In the rows, zero is written as 128.
Where one turn sends some rows of the set: a few examples, then the rows asked:
perar: [109 138 123 143 151 115 123 115  90 117 143 157 143]
vas: [156 154 118 147 146 167 127 144 106  97 138 144 107]
bur: [119 129 120 144 128 180 102 134  95 111 137 151  95]
Guv: [135 141 111 151 168 125 134 145 114  88 115 149 123]
Tipa: [135 135 124 151 122 119 130 106 124 101 143 182 111]
kezot: [132 151 141 153 145 154 163 114 101 117 121 144 104]
Bip: [115 168 115 116 121 160 114 120 135 115 147 166 109]
Tir: [104 124 131 147 157 106 114 129  99 100 129 154 125]
Dofev: [132 186 133 130 158 136 117 107  94 116 133 125 102]
Duk: [102 152 154 137 141 155 123  82 107  82 123 147  98]
Fezu: [150 160 114 136 157 117 119 139 108 107 133 139 136]
lukuv: [109 154 112 136 128 145 101 126 129  82 132 167  76]
sot: [142 156 113 147 136 161 104 154 122  92 114 128 120]
ganon: [ 91 153 126 129 126 145 130  85 108 104 100 148 116]
Dip: [125 132 153 114 140 128 112  86 109 101 130 148  89]
Vemu: [107 147 131 139 128 176  85 135 105 104 137 135 113]
ziriv: [121 129 120 141 158 146 126 120 131 113  85 141  97]
balen: [120 133 133 115 107 138 114  89 108 118 111 143 102]
tozik: [104 162 138 142 115 109 120 125 128  88 134 158 126]
lod: [139 153 138 153 136 125  91 110 123 104 102 116 113]

Duk -> ganon
sot -> Fezu
Now these:
Tir -> Vemu
Tipa -> lukuv
lod -> Dofev

Where one turn sends some rows of the set: a few examples, then the rows asked:
fis: [101 122 113 131 129 140 132 130 176 141 137 128]
Zibu: [121 124 135 151 159 111 121 128 124 123 155 157]
Todi: [138 136 133 119 134 103  99 125 171 128 132 134]
mifeg: [121 144 116 169 148 111 118 114 122 111 140 129]
foze: [143  90 126 140 140 131 142  99 135 110 145 130]
ruziz: [114 147 123 124 125 131 123  87 157 109 131 129]
lafel: [129  80 135 117 138 106 115 119 147 119 143 108]
Dafe: [115 139 111 153 115 120  96 123 141 147 133 139]
semul: [ 96 104 101 123 121  96 121 132 118 133 137 120]
kedo: [122 120 122 144 126 110 149  97 101 125 129 118]
tep: [123 130 129  92 133 117  99 129 129 105 121 113]
sen: [115 140 132  97 115 122 147 125 144 102 122 136]
tira: [123 126 118 130 118  81 130 115 167 118 136 120]
faz: [117 115 132 140 114 145 120 135 108  94 112 132]
vedu: [118 117 121 137 126 125 115 112 153 105 113 169]
kugu: [115 125 135 118 141 115 133 131  95 122 106 140]
dabif: [104 103 110 128 125 145  94 118 136 119 144 140]
soker: [113 123 107 124 151 133 112  96 137 138 122 100]
tikol: [115 119 142 142 160 133 150 143 140 102 133 105]
Nim: [103 120 108 137 102 112 124 144 166 112 133 126]
sek: [141 133 121 119 120 120 109 147 103 110 130 136]
Dupug: [108 143 115 114 147 120 116 132 163 142 112 137]
Guton: [113 125 141 135 157 116 135 161 121 129 141 130]
lek: [134 107 114 137 163 116 144 109 122 136 111 118]
vok: [120 139 118 120 113 108 141 131 129 158 143 137]
sul: [ 99  99 125 135 138  97 130 128 149 137 124 158]
gikiv: [120 126 134 131 128 117 122 132 159 109  97  97]
Nagof: [138 111 133 119 128 157 121 130 125 109 149 144]
gipu: [117 118 150 108 115 113 138 147 152 135 147 120]
boz: [147 103 150 147 127 129 107 119 115 120 135 140]
rul: [140 138 118 152 118 127 123 115 149 147 120 100]
Bom: [120 147 129 149 135 135 130 127 129  86 144 113]
Naf: [133  92 137 147 132 119 125 141 164 131 108 126]
Nika: [119 125  98 139 128 118 137 140 102 124 109 113]
Lozig: [132 106 146 139 138 149 144 113 120 139 132 111]

soker -> tep
ruziz -> gikiv
Guton -> Zibu
Now these:
Nim -> fis
foze -> Nika
vok -> vedu
kugu -> boz

Where one turn sends some rows of the set: a few examples, then the rows asked:
vavat: [183 137 115 129 156  85 113 186 131 127 102 141 120 114 146  98 118 159
  85 192 139 133 157 102 119 138 139 109 122 132 122 130 159 133]
Sokiz: [189 142 114 113 136 103 111 145 119 129  95 128 122 111 155 111 116 170
 102 178 106 110 155 101 132 145 120  81 132 150 127 121 152 128]
vokez: [179 137 109 121 138  95 121 142 120 125 118 130 134 127 166 125 113 162
 119 177 112  94 134 107 134 141 115  94 111 149 110 126 155 128]
luzet: [158 139 116 125 109 118 113 153 109 121 137 120  80 111 135  87 102 112
 110 139 147 120 131 117 173 138 110 141 126 119 152 135 137 168]
tuzo: [186 153 122 118 147  98 103 170 116 124 114 157 126 159 141  95 110 145
 105 157 175 125 143 113 141 172 145 134 129  85 132 126 163 164]
sig: [186 150 120  92 138 128 114 143 128 121 117 125 124 174 154 108 105 126
 117 153 148 103 142 119 136 158 113 108 143  77 146 152 165 155]
Rosen: [173 151 128 127 145  82 104 182 139 137 115 150 106 130 158 106 124 160
 101 179 155 113 137 110 102 127 129  97 126 122 124 126 158 136]
sibi: [135 128 138 143 113  98  97 161  97 103 111 133 117 115 130  93 102 119
 113 162 144 116 133  86 138 130  97 130 134 117  96 150 170 175]
Kegif: [192 155 119  90 143 132 101 137 119 109 101 118 141 124 147 132 122 144
 126 137 116 121 145 110 115 158 139 118 135 127 142 145 159 116]
fami: [191 157 131  85 132 106 116 162 112 111  87 134 103 130 121 123 118 136
 130 136 149 110 145 130 120 178 133 131 161 107 134 140 161 162]
Falu: [134 134 140 144 121 103 100 154  95 110 108 135 118 119 133  92  93 117
 107 154 149 118 126  83 140 123  93 135 123 120 108 151 153 172]
vuk: [152 125 135 138 116 114  90 127 109 103 125 118 104 113 121  79  97 134
  94 133 142 113 140  96 156 142 102 141 121 110 122 130 177 166]
pev: [129 121 139 143 140 111  95 129  87  95  83 151 130 132 138  97  98 142
 121 153 143 137 151  97 137 125  92 115 123 126  95 136 161 157]
fege: [145 134 125 146 118 114  88 139 106 114 124 115 105 115 117  75  97 115
  98 143 139 125 133  95 156 136 105 151 129 118 133 133 178 152]
lok: [158 136 125 125 104 118 112 154 106 125 141 109  91 108 126  85 111 110
 100 146 140 122 134 117 169 144 122 145 127 116 148 139 151 168]
ber: [126 123 132 147 125 110 100 138  95 100  87 147 118 131 130  90 108 130
 132 166 143 136 149 101 129 121  89 124 141 126  92 137 182 146]
savo: [190 138 122 121 151  88 103 181 137 144 121 154 114 132 137 102 111 143
 117 160 155 114 139 110 130 167 119 118 150  71 125 140 158 149]
pudo: [193 135 119 128 151  88  94 160 111 128 128 154 112 145 153  96 123 172
 103 161 153 106 154 111 128 150  99  88 139  98 134 129 179 135]
pes: [176 145 115 142 154  78 116 169 120 117 120 148 128 127 153 107 113 158
  97 179 156 126 140 111 123 146 150 122 105 128 110 115 172 135]
Tera: [187 148 127  83 128  95 106 141 130 105  88 143 115 144 135 115 115 125
 146 146 164 124 148 123 134 182 147 126 140 112 147 142 156 151]
Vofu: [127 124 132 137 138 122 118 159  98 110  83 145 127 132 155 111 103 121
 142 180 138 152 149 123 132 117 106 110 137 130  94 147 141 151]
fopin: [185 156 123 112 137 105  91 152 112 121 106 141 126 133 164 116 131 179
 107 160 130 111 145 105 114 136 122  92 120 153 133 121 156 120]
zosir: [125 133 126 135 119 128 107 156 108 118  80 154 119 138 152  97 112 130
 148 175 131 153 155 118 131 122  91 124 140 129  89 135 153 140]
kifi: [136 129 116 122 125 138 114 146 102 111  88 158 102 143 152  93 126 140
 151 166 127 165 166 146 148 131 105 121 140 141 117 127 146 139]
Nid: [169 158 126  96 142 103 117 153 132 117  95 135 117 116 143 133 136 147
 119 159 128 114 128 118 103 132 158 105 133 148 135 138 148 135]
nusod: [188 141 118 111 158  96 106 198 117 126 107 155 119 147 127 103 120 155
  95 157 154 119 155 112 131 166 118 139 136  90 120 139 156 163]
narim: [129 117 135 136 132 115  90 139  99  91  85 150 121 134 145  92  95 148
 127 161 137 134 155  98 130 131  91 116 131 123  83 133 172 153]
mazez: [137 120 118 110 137 145 113 143 107 110  87 145 101 146 163  96 107 148
 142 167 126 165 172 143 145 138 116 114 130 133 116 121 140 127]
tur: [163 133 106 121 121 141 109 138 117 113 126 118  83 120 151  88  98 127
 120 133 144 150 160 143 171 144 118 135 123 120 155 115 142 138]
bufo: [151 128 108 118 127 137 130 157 110 121 113 131  88 125 156 105 112 116
 144 164 136 155 155 158 165 132 124 116 141 130 138 131 125 147]
vuf: [156 139 108 119 118 140 102 146 114 126 125 127  89 129 139  79 116 126
 118 143 122 155 150 141 174 147 119 149 128 132 158 122 142 147]
lan: [199 134 115 106 158 114 104 144 118 117 122 131 128 138 135 112 113 137
 121 139 140 117 152 117 130 172 116 113 154  72 142 152 181 129]
tobir: [144 122 117 128 138 141 109 140 103 111  86 145 117 134 162 105 103 140
 147 160 133 169 172 144 154 137 113 112 131 132 112 120 136 133]
menav: [186 143 119  84 120 118 112 132 140 116  97 112 128 138 163 129 104 129
 146 157 121 103 143 113 126 160 113 107 129 129 134 148 150 125]
Galif: [186 152 128 103 131  94 123 149 128 111  82 119 102  97 140 118 115 139
 119 172 133 124 147 120 108 150 153 101 147 150 136 131 165 133]
sipom: [195 163 127  88 118 129 108 141 124 120  86 104 117 120 151 125 100 141
 126 143 117 109 150 116 115 167 117 111 151 122 134 133 160 130]
det: [148 133 128 136 121 111  94 127 101  98 124 124  96 117 128  81  93 128
  94 127 155 119 140  96 154 133  98 139 114 114 138 132 168 161]
Lumi: [176 138 119 107 135  76 120 140 133  99  93 133 117 111 147 127 119 138
 138 167 145 124 145 120 116 156 153 114 116 155 126 130 165 123]
Nako: [147 133 113 106 119 139 129 163 104 128 114 128  88 131 155  97 120 120
 133 170 128 158 156 152 160 142 132 125 135 132 144 133 126 142]
bipa: [161 129 117 112 120 144 112 131 115 121 127 113  84 124 139  82 108 135
 108 139 132 144 157 142 171 149 127 138 121 121 155 118 145 141]
giben: [139 138 107 115 124 146 122 153 122 123 111 134  89 138 154  91 122 120
 134 163 122 165 158 156 153 128 117 131 134 130 142 132 141 141]
vame: [179 142 111 129 155 106 123 153 108 130 137 144 129 162 157 104 115 160
  90 173 139  93 133 113 143 138 114  96 125  96 121 129 170 158]
pum: [130 129 131 148 114 103  92 142  98 119 104 137 115 119 118  86 103 123
 116 155 134 114 130  85 151 130  90 135 139 120 102 135 169 163]
gebif: [144 135 113 128 117 120 106 138 111 123 135 118  86 118 120  80 114 113
 101 142 126 127 132 123 173 136 115 143 133 121 156 132 158 164]
Degut: [186 148 118  93 149 127 113 164 118 114 109 122 116 157 138 115 109 142
 102 136 140 104 158 124 117 160  98 124 147  75 131 148 177 151]
zizep: [125 124 126 123 129 119 113 170  95 107  85 153 115 139 159 105 110 129
 146 186 133 153 155 121 129 126 107 110 141 133  92 144 146 150]
teb: [180 127 105 118 168 100 116 169 113 123 118 146 121 148 141 101 125 170
  77 172 129 107 164 109 135 138 102  93 129 102 125 136 170 149]
peg: [185 145 122  89 149 108 115 152 130 124 102 139 125 119 121 130 124 130
 136 140 129 114 131 119 130 172 149 125 157  97 136 152 147 148]

peg -> pudo
tuzo -> vokez
det -> Vofu
Now these:
zosir -> vuf
Nako -> vuk
Degut -> vavat

Where one turn sends some rows of the set: a few examples, then the rows asked:
fug: [148 132 142 126 139 103 114 112 127 104 146 114 121 141 122 110 108 152
 122 141 105 114 123 119 114 114 130 159 134 108  82 123 140 116 112 142
 154 142 134 108 128  96 129 137]
seba: [118 115 107 151 153 129 130 116 128 139 127 124 160 147 132 131 102 126
 123 106 138 150 140 104 110 113 128 115 113  89 135 125 118 131 129 145
 144 124 102 118 144  96 139 132]
Faf: [142 125 156 125 118 139 115 118 126 117 128 124 130 130 146  96 138 122
 146 104 149 100 100 148 138 175 132 136 150 134 112 108  97 117 136 121
 134 105 119 135 167 126 121 129]
fuf: [119 142 133 120 134 156 138 139 136 111 118 126 114 137 133 139 127 144
 153 118 130 116  96 138 122 112 154 132 133 117  94  90 104 141 132 132
 104 132 107 106 103 154 135 102]
volo: [156 134 150 135 138 109 129 110 128 103 144 116 124 155 121 112 100 149
 121 142 105 108 122 117 118 119 130 156 125 106  82 119 132 114 123 144
 157 143 132 102 116 101 127 136]
kavu: [139 135 117 139 129 123 123 126 154 132 127 121 142 156 164 126 128 116
 122  74 105 120 127 151 124 145 131 124 133 140 135 113 123 115 137 139
 122 133 108 119 123 109 118 117]
tapiv: [154 128 143 129 143 117 126 111 127 100 145 117 130 145 120 106 100 153
 120 145  99 106 115 117 110 112 132 160 125 118  86 117 130 112 114 148
 154 143 128 109 127  99 130 135]
lape: [131 106 101 112 122 133 173 100 117 144 113 145 150 144 134 114 119 160
 136 143 138 101 120 124 135 121 105 138 135 141 144 138 136 125 137 120
 151 122 149 130 127 105 103 165]
velaf: [137 109  98 111 117 132 180 111 116 138 117 143 147 146 135 121 121 162
 135 144 130 106 123 117 131 128  99 130 133 130 135 136 140 129 139 121
 151 119 151 138 132 112 103 164]
Ramif: [112 146 131 119 138 155 139 138 137 105 118 130 116 144 134 139 123 145
 150 121 137 114 105 137 122 111 162 144 128 121  99  87 103 147 137 132
 115 128 109 105 103 157 131 102]
mapef: [138 129 159 136 126 131 118 120 127 114 129 121 134 136 144 100 140 120
 144 104 151  96  97 149 141 169 126 133 143 120 105 109  98 122 137 120
 138 109 123 139 172 136 129 128]
nos: [136 116 132 127 142 157 115 119 108 125 126 145 138 164 145 119 158 135
 117 163 180 127 126 122 134 149 145 132 139 123 143 128 157 125 127 129
 124 100 110 121 137 144 109  97]
damap: [130 124 139 116 150 141 146 112 133 143 125 120 151 141  97 124 120 128
 138 115 182 139 111 128 121 147 132 120 129 100 125 139  91 140 103 135
 137 104 143 122 158 136 132 148]
vopir: [135 126 129 118 143 151 118 118 112 133 127 141 146 155 149 118 162 142
 122 173 174 125 127 116 135 144 150 127 140 126 145 117 151 138 127 122
 121 100 115 128 146 142 101  99]
movut: [129 123 134 115 143 149 138 110 126 140 120 114 149 136  91 116 123 134
 142 117 181 140 114 122 119 146 131 126 133 109 119 137  89 143 109 138
 141 107 144 124 162 129 131 154]
liren: [139 103 100 113 115 130 172 102 118 147 113 143 145 142 130 118 120 161
 136 138 141 101 125 127 129 124 103 137 144 140 135 134 137 129 133 120
 149 116 147 140 126 107 114 171]
Fak: [136 140 124 140 133 118 121 131 159 139 128 120 144 153 166 126 134 124
 121  78 100 120 124 154 122 152 127 120 134 139 129 114 125 117 135 138
 132 133 117 124 127 116 125 128]
dif: [127 117 132 122 136 153 117 115 114 130 127 148 139 161 146 113 155 138
 111 166 181 129 133 119 141 146 150 134 137 130 145 112 150 141 135 121
 122 103 115 120 140 141 104 101]
mazik: [131 118 137 121 134 156 115 127 105 131 130 137 134 157 147 119 158 137
 116 163 179 133 136 118 147 151 150 130 143 121 143 117 148 143 133 123
 118 103 115 123 140 143 109 105]
miz: [155 128 144 133 145 106 121 110 126 102 146 115 122 149 118 106 106 151
 128 136 108 113 117 115 113 107 134 161 127 112  85 115 131 118 112 142
 151 141 132 108 127  94 137 137]
Zoron: [160 121 146 134 143 111 126 110 125 108 140 113 133 147 125 113 106 151
 129 141  99 111 114 123 113 109 130 155 128 113  82 123 133 106 114 146
 151 141 131 103 126  90 129 133]
Kifer: [131 103 103 116 121 133 173 105 113 149 110 140 149 144 137 118 123 152
 134 143 143 106 127 130 136 119  98 133 139 131 136 140 137 131 136 122
 145 116 147 129 127 105 100 171]
kufu: [106 143 131 123 142 153 139 137 140 102 118 137 111 136 136 140 135 139
 161 115 137 116 101 143 123 105 150 139 125 115  95  97 110 145 137 136
 113 125 108 101 104 155 126 113]
Samum: [113 144 133 122 145 154 141 135 139 107 122 136 111 145 135 135 131 141
 156 115 137 121 103 139 123 105 152 135 127 122 104  90 104 147 130 135
 109 126 102 105 100 153 131 106]
zalub: [134 117 135 122 138 155 116 119 106 130 129 147 137 167 147 119 158 140
 119 161 178 126 133 121 139 150 145 130 143 134 148 118 151 134 132 127
 126  98 105 129 140 139 110 100]
Natap: [115 121 113 146 156 120 128 121 127 152 128 130 158 149 139 131 101 125
 121 110 135 144 132 105 108 121 125 106 120  88 139 126 120 125 129 136
 150 119 100 118 145  98 139 132]
bizor: [131 105  94 111 113 134 173 105 114 145 111 145 144 135 138 120 115 161
 137 140 141 104 123 129 130 127 103 133 147 129 138 140 140 120 130 117
 149 118 147 139 120 112 114 162]
muz: [116 152 139 125 141 149 139 126 142 115 117 132 120 137 139 136 129 140
 156 128 139 108 103 142 124 110 161 136 131 115 100  90 102 144 134 129
 112 125 105 101  93 155 126 107]

velaf -> volo
miz -> Samum
Now these:
Faf -> movut
Kifer -> Zoron
nos -> bizor
Ramif -> dif
Fak -> mapef

